In the rows, zero is written as 128.
One turn moves each row of this set onto another row. After a few examples, where does it send each row asked below?
j632: [136 132 176  99 140  83 103 136 142 132 109 111 128 147 148 143 126 134
 117 130 137 120 151 131 144 134 136]
j738: [122 113 133 127 157  98 121 119 126 143 119 116 157 136 159 154 149 149
 146  97 107 110 152 144 129 112 138]
j860: [140 109 134 104 161 102 135 151 135 112 100 110 110 142 122 127 119 139
 133 105 122 125 153 175 147 120 128]
j19: [142 115 118 108 143 163 167 161 145 150 130 131  80 116 116 119 132  89
 129 134 156 104 123 157 130 125 132]
j934: [103 127  91 130 147 154 119 121 144 170 141 144 150 104 162 143 150  90
 144 127 155 131 114 115 117 126 120]
j489: [102 111 151 122 119 144 135 171 133 174 124 148 130 115 139 126 139  86
 134 150 169 110 120 140 125 151 151]
j110: [136 128  74 113 136 171 139 111 128 116 129 147 128 105 139  96 148 112
 107 138 159 124 124 132 124 112 115]
j643: [115 118 125 133 162  98 116 119 125 136 112 118 164 149 150 141 145 142
 150  97 109 117 149 136 127 112 131]
j371: [134 119 128 107 145 173 169 151 146 134 112 149  83 106 121 124 148  92
 125 136 147 109 131 163 137 127 136]
j759: [111 118 156 112 121 148 127 157 141 166 109 156 124 120 135 149 147  89
 129 162 171 121 127 134 124 154 155]
j919: [108 134 101 138 138 142 113 125 140 177 140 149 143 106 151 136 145  91
 141 129 155 120 104 111 102 130 129]
j280: [143 109 123  96 150 102 144 146 132 113 103 104 112 150 126 127 128 133
 134 113 120 123 157 179 138 108 124]
j287: [121 121  79 113 132 167 159 119 135 123 140 150 124 106 149  99 150  96
 105 133 161 119 127 136 129 116 109]
j230: [135 144 118 102 141 112 127  91 128 101 124 106 128 157 145 121 139 145
 111 110 132 124 159 126 132 103 132]
j940: [137 125 174 108 133  80 101 135 134 135 110 112 132 155 146 141 123 131
 116 140 142 118 142 130 132 123 138]
j554: [127 117 129 102 145 159 160 155 146 152 119 141  84 109 113 117 142  77
 119 147 152 105 129 161 134 126 121]
j109: [137 126  72 114 125 158 153 123 126 123 141 150 125 108 147  91 145 100
 110 143 158 117 128 121 114 118 123]
j96: [112 127  96 137 140 136 114 123 144 172 143 156 148  97 157 134 150  89
 153 119 145 113 113 118 112 129 133]
j47: [134 133 179 108 138  98 106 145 135 126 106 112 154 155 143 141 120 133
 110 136 142 116 144 129 142 128 135]
j580: [123 114 127 131 154  97 113 121 123 134 121 106 152 140 169 138 135 142
 157 104 112 126 149 130 130 106 138]
j76: [144 110 123  95 157  99 137 144 128 119 100 112 105 131 125 137 127 140
 130 101 118 125 163 171 138 122 140]
j368: [123 118  71 125 126 161 154 126 125 130 146 146 126 104 151  94 143 108
 117 135 161 123 119 133 115 118 121]
j232: [113 123 102 130 152 152 117 121 142 174 137 156 146  94 154 146 161  98
 155 125 160 124 110 120 123 131 125]
j502: [134 105 138 101 150  90 141 144 130 116 100 116 100 149 130 126 127 131
 125  94 124 113 156 167 141 121 134]
j699: [138 119 116 102 154 169 163 152 137 149 116 146  85 105 113 122 151  88
 131 139 159 108 128 154 134 129 126]
j747: [106 117  95 137 148 146 104 115 136 170 129 154 161 106 154 138 161 106
 149 125 149 122 113 122 115 130 126]
j678: [133 109 136  94 148  96 139 134 134 112 109 110 100 147 132 124 132 143
 129 102 128 124 165 170 149 123 138]
j125: [132 126  84 112 133 168 150 115 126 123 135 160 131  98 148 101 159 103
 113 142 169 120 127 124 129 121 118]
j480: [138 110 125 101 152 172 158 165 140 140 107 135  89 111 113 116 138  97
 123 136 154 109 128 165 142 131 127]
j565: [138 147 123  98 127 112 120  91 122  99 120 117 144 141 137 121 135 142
 100 119 133 121 160 133 127 101 141]
j263: [135 144 114 105 135 110 119  99 126  92 116 116 143 156 130 113 126 141
 104 119 140 131 151 136 129 103 127]
j701: [139 147 110  99 130 104 122 100 128  98 114 117 149 156 142 120 135 131
 104 118 129 120 153 130 122 100 118]
j191: [121 117 132 123 157  91 116 118 124 137 117 112 151 145 170 139 150 148
 147 109 112 120 159 123 132 120 135]
j161: [116 113 149 107 127 152 131 156 135 173 121 149 129 118 134 141 149  92
 133 164 188 122 123 134 132 148 146]
j743: [135 145 122 102 135 116 129 101 127  92 120 108 133 152 148 115 123 134
 105 101 137 121 154 124 135 100 136]
j295: [115 119 131 121 151  93 115 128 132 135 111 117 170 142 162 147 143 129
 154  97 109 118 152 139 131 117 130]
j989: [113 119  96 136 145 146 115 122 145 169 129 158 144 105 162 157 158 107
 149 132 151 136 112 119 108 134 131]
j708: [133 129 125 111 140 168 161 157 145 144 130 135  83 106 118 111 129  87
 119 133 156 103 115 155 130 124 127]
j562: [111 115 163 113 129 152 116 160 140 176 112 144 142 124 133 145 143  93
 127 156 174 112 120 133 134 150 144]
j998: [136 135 176  95 129  99 108 146 144 126 109 102 146 155 143 145 118 124
 121 136 143 121 145 143 144 122 135]
j483: [144 130 172  96 132  99 111 143 135 130 110 109 143 148 148 153 121 142
 100 136 147 118 148 130 138 131 139]
j812: [134 128  83 121 131 173 153 111 137 114 138 155 124 102 158 112 154 115
 109 142 158 127 122 130 124 114 119]
j523: [104 111 146 114 127 144 124 160 138 180 123 140 134 117 141 138 144  80
 136 167 171 125 127 134 126 145 143]
j868: [112 112 156 115 114 143 129 161 144 173 134 145 136 121 141 135 136  87
 132 154 180 110 121 136 131 146 154]

j759 -> j371
j699 -> j125
Now find these:
j562 -> j480
j263 -> j643
j738 -> j483
j230 -> j191
j708 -> j368
j287 -> j934
j998 -> j280
j743 -> j580
j868 -> j19

One turn moves each row of this set onto another row. After a few examples, where does it send each row asked below?
j746: [112 150 113 126 101 169 153 107 140 134 133 134 115 162]
j778: [114 124 155 111 132 116 147 119 110 136 144 169 107 132]
j203: [133 131 141 139 165 143 166 115 119 118 142 130 138 155]
j817: [155 154 134  79 118 141 105 129 128 107 133 117 126 137]
j38: [ 91 142 107 141 119 134 112 118 114 104 109 152 153 138]
j299: [147 148 152  76 125 140 113 131 127 106 137 124 128 134]
j406: [107 122 152 107 135 111 141 129 113 144 137 160 100 123]
j996: [147 135 108 137 101 105 114 119 120 101 122 122 134 159]
j793: [116 145 119 142 155 132 109 156 129 130 105 125 104 101]
j773: [ 93 131 130 104 145 116 132 107 122 131 149 124  91 153]
j914: [127 145 128 132 148 127 100 155 129 126  95 125 110 103]
j751: [129 125 100 155  96 162 155 142 125 138 125 145 118 133]
j929: [152 141 121 145 137 115 114 151 138 157 103 142 118 137]
j37: [107 137  84 128 140 125 127 138 140 155 152 113 132 123]
j383: [132 118  92 100 123 144 150 144  98 158 127 137 138 141]
j825: [146 124 134 114 138 147 111 137 118  88 153 128 151 120]
j356: [120 130  96 137 111 181 134 111 119 103 119 120 127 132]
j436: [114 163 131 126 131 152 154 158 128 109 128 112 118 174]

j299 -> j406
j436 -> j383
j996 -> j203
Now find these:
j825 -> j773
j793 -> j817
j751 -> j356

One turn moves each row of this set onto another row. After a few examples, where does it send each row asked below?
j828: [132 127 140 110 104 125 117 135 174 127 129 150 123 136 123 156 116]
j671: [146 141 141 129 130 136 107 125 175 112 145 151 124 131  97 128 126]
j722: [161 142 147 133 132 135 136 149 149 117 101 101 132 108 120 106 145]
j386: [138 137 150 138 129  85 119 133 130 127 136 132 127 147 168 127 132]
j611: [137 139 124 122  98 131 121 137 174 127 126 159 130 119 118 149 118]
j610: [122 136 136 120 117 124 130 125 176 118 133 161 104 133 106 144 112]
j449: [101 135 124 150 122 131 153 102  93 118 129  93 126 113 140 137 117]
j771: [110 123 132 139 112 145 134 115  95 114 117  76 128 127 141 121 128]
j792: [112 134 150 123 114 143 128 108  72 137 114 155 107 111 134 108 132]
j841: [104 138 106 119 126 113 160 118 146 122 157 121 131  97 115 133 131]
j972: [151 137 152 115 125 126  99 138 171 117 125 139 122 135 119 150 122]
j223: [140 146 150 127 138 127 111 129 174 108 129 152 105 134 103 138 117]
j766: [118 130 109 130 131  90 123 116 141 114 104 133  93 142 126 100 112]
j729: [128 138  99 138 125 139 135 142 165 122 118 135 109 130 155 130 155]
j833: [123 132 122 127 111  88 129 114 141 129 108 145 102 128 170 123 134]
j679: [136 131  80 146 142 120 132 131 159 116 110 127 116 130 116 139 123]
j601: [138 133 127 131 113 130 128 121 180 119 130 163 120 124  94 132 114]
j543: [146 147 139 121 116 136  99 143 172 118 140 149 135 124 121 143 130]
j724: [119 125 154 123 120 129 126 112  65 146 133 144 133 118 130 123 117]
j137: [139 101 149 112 127 140 138 109  87 137 122 158 143 114 134 104 118]
j41: [133 167 135 136 155 129 154 134 150 121 132 127 114  88 119 104 119]
j298: [125 125 140 126 127 127 108 118  59 127 115 129 135 126 106 123 115]
j885: [120 142 140 152 139 138 151  91 100 123 119  98 113  98 144 117 110]
j365: [118 135 135 127 122 140 111 115  68 118  95 140 108 118 111 110 129]
j477: [105 171 128 137 145 160 141  83 125 114 130 151 116 127 133 129 141]
j473: [131 143 136 139 106 125 125 110  77 134 139 122 167 112 122 132 123]
j937: [109 117 134 109 123 155 129 118  86 109 124 161 121 123 130  94 143]
j243: [116 140 118 126 138 140 116 136  73  93 108 154 128 117 116 123 128]
j258: [106 126 135 131 111 152 160  95 123 138 144 135 152 156 127 133 126]
j915: [147 127 132 138 144 137 134 137 165 140 154 130 128 136 156 117 143]
j717: [140 171 121 128 153 162 104 106 124 115  86 121 130 120 128 126 116]
j430: [120 152 129 133 108 154 126 101  97 122 104 133 114 104 113  78 132]
j488: [146 123 133 127 142 126 124 123  71 120 108 150 150 108 121 134 103]
j944: [142 128 128 121 118 154 121 119 121 140  99 106 166 151 122 131  99]
j187: [134 135 138 143 147  86 112 134 131 112 131 119 118 159 126 103 109]
j839: [129 149 128 142 112 142 108 123  79 106 113 110 146 126  98 102 130]
j313: [154 122 111 148 159 117 132 126 160 135 145 121 133 136 116 126 109]
j158: [121 147 138 131 102 138 144  88  94 146 129 146 137  90 139 107 124]
j30: [130 131 145 142 131 150 133 104 102 120 106  82 116 111 144 100 123]
j251: [134 114 120 116 105 118 142 134 144 117 126  96 151 118 119 135 158]

j610 -> j828
j365 -> j792
j601 -> j611
Now find these:
j771 -> j30
j243 -> j937
j430 -> j158
j251 -> j722
j477 -> j258
j833 -> j386
j313 -> j679

One turn moves each row of this set onto another row. After a few examples, where does it send each row asked below?
j636: [159 112 150 145 134 149 148 176 166 107 158 108 129 143 111 135 143 116
 157 143 140 120 149 170 103 148 144 145 158 151]
j405: [104 122 108 133 114 170 152 137 154 132 129 142 153 150 151 147 153 117
 171 169 133 114 138  96 145 161 126 168 164 118]
j55: [172 129 149 144 118 153 156 166 113  90 115 156 106 184 170 121 118 109
 143 158 129 130 121 128 139 112 123 152 119 154]
j331: [160 130 129 146 115 166 160 161  95  93 129 140  95 172 173 144 126 103
 137 167 138 139 118 142 136 115 135 177 110 158]
j131: [121 155 121 140 112 164 127 141 129 121 139 120 159 176 148 162 138 131
 139 118 117 135 136 135 164 145 139 169 168 157]
j259: [156 142 137 162 129 163 142 163 115  93 119 147  98 176 172 136 122 107
 123 169 136 138 124 162 132 111 123 161  97 146]
j138: [149 138 131 132 162 172 128 161 162 108 138 101 119 142 101  98 149 115
 134 171 158 116 134 156 142 160 133 124 106 126]
j949: [102  95 118 155 110 184 141 139 138 128 127 140 142 133 131 135 143 121
 168 174 130 137 167 117 143 160 112 150 163 139]
j992: [156 147 127 119  91 143 103 152 125 102 140 143  93 147 177 132 113 155
 147 187 147 121 158 141 131 130 136 164 100 137]
j956: [146 154  95 124  97 135 107 150 110 107 132 140 109 161 169 143 121 136
 133 171 144 119 167 126 165 132 130 156  84 140]
j548: [121 154 123 153 116 173 137 140 143 118 118 108 140 167 149 163 146 125
 140 137 121 113 143 127 174 147 118 157 184 156]
j726: [145 146 129 130 184 146 138 154 165 104 125 105 134 144 101 125 153 122
 128 166 155 107 147 153 146 142 124 122 119 146]
j807: [143 133 145 148 117 168 145 189 154 116 143 113 110 141  97 119 140 130
 155 136 144 116 137 173 104 135 124 153 147 158]
j29: [154 130 141 126 178 139 132 174 160  91 147 104 139 146 119 119 152 111
 129 182 146 107 148 139 138 136 133 129 111 121]
j31: [120 103 105 129 119 193 157 147 135 139 139 131 142 141 137 148 156 137
 165 181 142 114 151 104 146 172 117 157 166 133]
j545: [141 140 117 123  94 132 124 149 105 121 141 155  79 151 163 142 126 130
 129 183 150 118 154 140 146 130 112 164  90 147]
j414: [111 112 106 132 114 177 136 127 130 131 135 136 156 164 134 154 165 115
 181 159 146 125 159 112 144 172 146 167 147 129]
j707: [156 136 111 116 169 135 136 181 167 110 143  96 126 146 115 112 154 118
 129 156 143 117 133 158 134 156 140 132 113 126]
j476: [137 132 158 137 121 158 141 178 159 113 145 110 118 123 119 119 133 103
 148 141 118 113 136 175 107 137 114 139 150 157]
j957: [108  97 101 132 117 188 158 150 121 133 127 135 151 150 154 146 159 110
 156 172 123 137 153 113 136 168 137 166 156 134]
j774: [146 130 111 135 170 138 144 167 166 105 129 103 112 140 132 102 127 120
 132 162 164  93 136 142 145 140 145 122 116 118]
j969: [164 127 144 144 133 152 123 189 158  97 152 111 117 135 121 132 137 130
 154 129 142  98 136 168  95 141 137 147 144 148]
j254: [ 92 102 109 124 110 179 152 129 144 130 139 126 136 142 136 147 179 109
 152 164 147 110 146 113 136 140 130 161 155 118]
j943: [152 142 121 117  94 145 106 163 106  95 128 155 100 148 170 130 116 124
 143 176 149 120 171 126 161 139 126 152  90 142]
j87: [136 155 111 131 104 180 131 142 136 118 111 133 137 153 157 169 136 137
 145 133 127 130 147 125 167 144 120 166 186 153]
j634: [154 147 109 122 100 155 107 135 107 102 143 138  88 158 151 136 126 154
 129 178 141 154 166 144 151 134 147 167 104 143]
j560: [159 140 129 145 130 141 153 174 121  90 103 164 112 180 174 133 118 109
 148 154 135 116 127 151 134 121 137 178 112 165]
j392: [104  99 110 123 101 179 137 134 142 143 138 129 142 143 130 148 171 129
 173 160 151 120 150 114 135 167 128 165 153 129]
j23: [154 128 128 133 185 149 130 166 166  70 123 129 144 152 118 114 149 129
 144 158 152 127 146 146 136 145 138 133 109 128]
j986: [133 149  98 120 114 149 100 154 102 115 139 137  91 163 176 145 122 145
 144 185 153 124 161 142 144 124 131 171  99 136]
j89: [151 132 100 123  83 136 127 154 112 106 146 130 107 154 180 154 131 148
 124 164 155 118 159 122 146 143 123 158  85 136]
j629: [147 162 125 138 105 172 141 131 137 140 126 115 134 173 145 167 151 139
 135 131 116 139 128 125 147 158 138 171 166 159]
j950: [144 128 134 128 173 153 152 167 158  96 138 113 117 144 118  92 141 105
 132 173 156 109 135 142 139 152 140 123 107 116]

j949 -> j23
j131 -> j807
Now find these:
j254 -> j774
j476 -> j560
j992 -> j957
j707 -> j545
j259 -> j87
j31 -> j29
j548 -> j969
j414 -> j138
j956 -> j392

